0: [85, 114, 105, 159, 136, 104, 135, 132, 160, 175, 166, 179, 148, 129, 100, 165, 123, 138, 167, 92, 108, 116, 175, 154, 173, 128, 147, 139, 126, 121, 86, 99, 161, 92, 144]
1: [177, 137, 91, 88, 160, 118, 188, 100, 138, 100, 117, 120, 82, 91, 123, 116, 99, 152, 192, 184, 143, 59, 155, 101, 113, 117, 122, 73, 72, 150, 144, 115, 81, 141, 161]
2: [165, 158, 142, 129, 111, 168, 138, 108, 141, 76, 98, 97, 118, 119, 116, 67, 98, 120, 117, 203, 154, 145, 101, 129, 33, 89, 164, 152, 144, 173, 156, 137, 85, 141, 131]
3: [135, 139, 140, 136, 141, 159, 148, 139, 103, 115, 170, 125, 156, 89, 105, 123, 186, 151, 131, 107, 130, 156, 149, 154, 144, 178, 133, 156, 168, 128, 131, 99, 96, 139, 134]
4: [138, 185, 178, 80, 94, 159, 178, 146, 185, 84, 136, 98, 137, 105, 70, 103, 118, 128, 86, 123, 136, 177, 60, 91, 167, 118, 136, 144, 201, 152, 123, 127, 164, 173, 66]
5: [161, 161, 95, 119, 104, 127, 144, 127, 109, 108, 98, 112, 124, 138, 104, 111, 142, 102, 108, 147, 157, 115, 127, 151, 74, 105, 149, 94, 35, 160, 105, 122, 98, 95, 108]
6: [90, 137, 150, 171, 109, 186, 105, 127, 145, 132, 101, 64, 184, 102, 133, 146, 150, 86, 116, 111, 159, 120, 78, 114, 109, 149, 125, 168, 105, 131, 117, 121, 128, 99, 185]
7: [153, 127, 88, 98, 153, 101, 132, 101, 195, 111, 96, 112, 180, 104, 153, 125, 93, 114, 118, 118, 127, 71, 118, 104, 138, 104, 156, 110, 129, 135, 69, 125, 106, 67, 148]
8: [109, 155, 231, 119, 123, 134, 112, 161, 106, 132, 160, 163, 105, 111, 85, 115, 156, 128, 137, 120, 136, 181, 107, 111, 177, 144, 91, 125, 105, 116, 142, 136, 154, 151, 124]
9: [105, 119, 147, 102, 111, 173, 132, 129, 109, 61, 127, 127, 158, 125, 149, 124, 198, 103, 89, 105, 117, 159, 139, 123, 135, 178, 150, 173, 120, 121, 162, 163, 115, 130, 106]
10: [145, 155, 181, 95, 141, 80, 206, 116, 142, 106, 138, 153, 60, 190, 120, 192, 122, 139, 132, 154, 106, 116, 108, 124, 179, 118, 78, 101, 109, 91, 134, 157, 156, 152, 103]
11: [83, 124, 123, 178, 119, 181, 75, 137, 156, 140, 90, 100, 177, 90, 135, 126, 151, 105, 156, 103, 156, 149, 126, 139, 106, 122, 126, 174, 96, 153, 118, 93, 115, 98, 190]
12: [77, 136, 154, 185, 106, 203, 138, 162, 114, 133, 107, 89, 179, 137, 136, 138, 208, 60, 95, 94, 180, 161, 68, 179, 115, 141, 122, 169, 105, 115, 123, 183, 103, 110, 150]
13: [131, 108, 119, 131, 154, 85, 53, 124, 94, 153, 132, 146, 61, 89, 113, 128, 89, 144, 133, 161, 121, 117, 131, 96, 135, 103, 72, 138, 102, 153, 170, 174, 137, 153, 126]
14: [142, 141, 121, 111, 68, 141, 137, 116, 142, 117, 126, 117, 107, 178, 116, 143, 140, 69, 58, 114, 154, 104, 104, 142, 109, 125, 137, 151, 136, 152, 109, 88, 167, 137, 75]
15: [180, 130, 139, 139, 170, 131, 108, 131, 81, 166, 139, 101, 103, 144, 192, 127, 110, 169, 135, 172, 128, 157, 130, 136, 61, 142, 108, 123, 150, 115, 185, 136, 89, 169, 153]
16: [144, 147, 195, 119, 187, 145, 110, 136, 108, 154, 161, 115, 143, 65, 154, 107, 79, 194, 158, 165, 97, 170, 144, 92, 132, 137, 91, 135, 167, 107, 178, 163, 108, 161, 201]
17: [96, 103, 101, 98, 159, 102, 141, 106, 83, 108, 126, 197, 168, 97, 115, 96, 133, 95, 162, 100, 135, 101, 226, 165, 119, 147, 184, 84, 86, 99, 76, 89, 92, 34, 208]
18: [160, 148, 134, 103, 118, 151, 77, 118, 115, 139, 134, 124, 65, 145, 158, 138, 131, 158, 56, 100, 121, 186, 84, 96, 135, 108, 103, 175, 165, 124, 190, 169, 160, 188, 61]
19: [131, 124, 117, 180, 115, 97, 153, 153, 144, 170, 163, 106, 186, 134, 86, 99, 98, 129, 155, 130, 181, 70, 74, 165, 115, 127, 181, 123, 74, 105, 116, 170, 157, 132, 151]
20: [156, 164, 191, 87, 137, 118, 87, 133, 98, 111, 113, 124, 71, 197, 224, 151, 157, 182, 71, 100, 110, 181, 121, 131, 144, 168, 137, 54, 217, 90, 185, 133, 146, 173, 77]
21: [73, 129, 136, 102, 174, 116, 125, 127, 159, 106, 121, 192, 112, 94, 108, 101, 134, 136, 164, 90, 138, 105, 178, 75, 159, 164, 89, 116, 164, 124, 119, 85, 137, 149, 187]
22: [147, 110, 109, 151, 132, 124, 87, 119, 121, 136, 91, 96, 135, 203, 196, 161, 160, 72, 96, 122, 106, 152, 109, 175, 59, 119, 164, 148, 86, 117, 123, 168, 135, 105, 122]
23: [134, 130, 109, 86, 138, 95, 161, 88, 164, 81, 129, 151, 151, 144, 127, 109, 85, 160, 172, 152, 109, 96, 141, 125, 150, 74, 124, 80, 146, 107, 126, 115, 109, 93, 161]

[148, 145, 79, 88, 151, 142, 163, 88, 153, 79, 104, 102, 144, 131, 132, 144, 116, 117, 148, 123, 121, 83, 90, 102, 139, 100, 179, 93, 99, 115, 82, 148, 104, 76, 109] 7 23 5
[152, 103, 136, 184, 101, 108, 138, 120, 113, 146, 153, 104, 110, 157, 130, 148, 137, 128, 97, 166, 127, 108, 118, 116, 110, 121, 139, 132, 154, 119, 115, 141, 160, 183, 81] 14 15 18
[73, 124, 164, 176, 98, 125, 134, 121, 131, 146, 154, 167, 147, 102, 89, 181, 142, 154, 176, 94, 115, 130, 171, 118, 202, 127, 76, 130, 125, 109, 93, 85, 148, 108, 193] 0 21 8
[142, 118, 186, 119, 149, 117, 97, 137, 125, 122, 143, 108, 77, 116, 137, 106, 69, 121, 115, 216, 123, 130, 117, 76, 119, 100, 80, 152, 145, 109, 149, 142, 115, 188, 132] 13 15 16
[113, 133, 127, 155, 89, 172, 127, 178, 110, 125, 115, 99, 191, 85, 73, 89, 157, 112, 76, 99, 160, 202, 134, 181, 84, 118, 113, 205, 192, 199, 114, 95, 90, 116, 85] 3 11 12
[71, 94, 114, 171, 65, 104, 70, 138, 163, 153, 118, 195, 161, 169, 141, 160, 169, 94, 101, 33, 144, 114, 142, 157, 161, 164, 161, 86, 208, 106, 36, 26, 185, 109, 149] 0 14 21
[159, 171, 113, 125, 92, 101, 124, 57, 142, 111, 111, 163, 65, 171, 77, 102, 64, 161, 152, 178, 94, 110, 87, 126, 125, 83, 124, 114, 116, 142, 144, 104, 143, 137, 95] 23 13 10
[107, 131, 99, 129, 174, 137, 172, 143, 121, 125, 131, 128, 123, 71, 109, 92, 116, 133, 175, 150, 153, 102, 191, 129, 91, 144, 99, 103, 98, 165, 84, 90, 85, 107, 158] 1 21 5
[105, 164, 127, 94, 152, 125, 80, 128, 162, 158, 93, 131, 158, 120, 139, 73, 131, 113, 67, 52, 138, 138, 136, 111, 119, 144, 213, 82, 142, 150, 101, 84, 145, 77, 114] 7 14 11
[99, 84, 94, 139, 115, 111, 154, 184, 97, 157, 144, 105, 88, 158, 133, 176, 113, 132, 168, 141, 125, 109, 171, 153, 146, 108, 26, 143, 97, 133, 145, 142, 135, 147, 124] 13 0 10
[91, 117, 75, 127, 73, 132, 79, 143, 146, 128, 107, 104, 88, 186, 175, 203, 197, 122, 98, 41, 142, 173, 114, 164, 145, 196, 160, 120, 168, 142, 143, 109, 179, 162, 61] 14 9 18
[99, 83, 103, 146, 134, 113, 55, 133, 129, 120, 81, 128, 163, 165, 205, 145, 117, 102, 123, 108, 115, 154, 154, 184, 72, 126, 177, 150, 130, 130, 142, 146, 133, 76, 162] 22 11 6
[127, 136, 133, 174, 77, 121, 138, 111, 196, 134, 84, 114, 158, 213, 131, 120, 158, 144, 108, 76, 161, 135, 56, 182, 135, 111, 146, 143, 112, 112, 118, 129, 157, 136, 96] 14 22 19
[106, 92, 125, 148, 157, 131, 147, 153, 137, 139, 160, 148, 141, 78, 92, 162, 82, 103, 168, 139, 118, 96, 108, 103, 149, 123, 119, 160, 136, 131, 97, 131, 145, 147, 173] 0 21 19
[145, 146, 138, 108, 175, 134, 161, 135, 134, 142, 120, 139, 165, 116, 122, 84, 99, 105, 128, 170, 123, 130, 113, 128, 60, 104, 184, 126, 138, 108, 109, 163, 77, 112, 142] 2 7 5
[126, 145, 137, 130, 97, 175, 147, 118, 189, 105, 157, 170, 188, 88, 101, 112, 142, 145, 145, 123, 111, 141, 96, 113, 172, 129, 144, 178, 180, 128, 141, 98, 137, 132, 146] 3 4 9
[131, 137, 120, 100, 146, 87, 179, 115, 149, 93, 151, 156, 58, 182, 115, 183, 126, 144, 166, 149, 99, 110, 129, 123, 188, 114, 97, 84, 105, 129, 127, 141, 156, 157, 92] 10 23 1
[167, 159, 170, 75, 93, 128, 54, 87, 131, 94, 92, 155, 57, 183, 180, 129, 137, 128, 71, 96, 107, 167, 104, 108, 140, 156, 128, 63, 195, 88, 154, 126, 140, 166, 81] 20 18 14
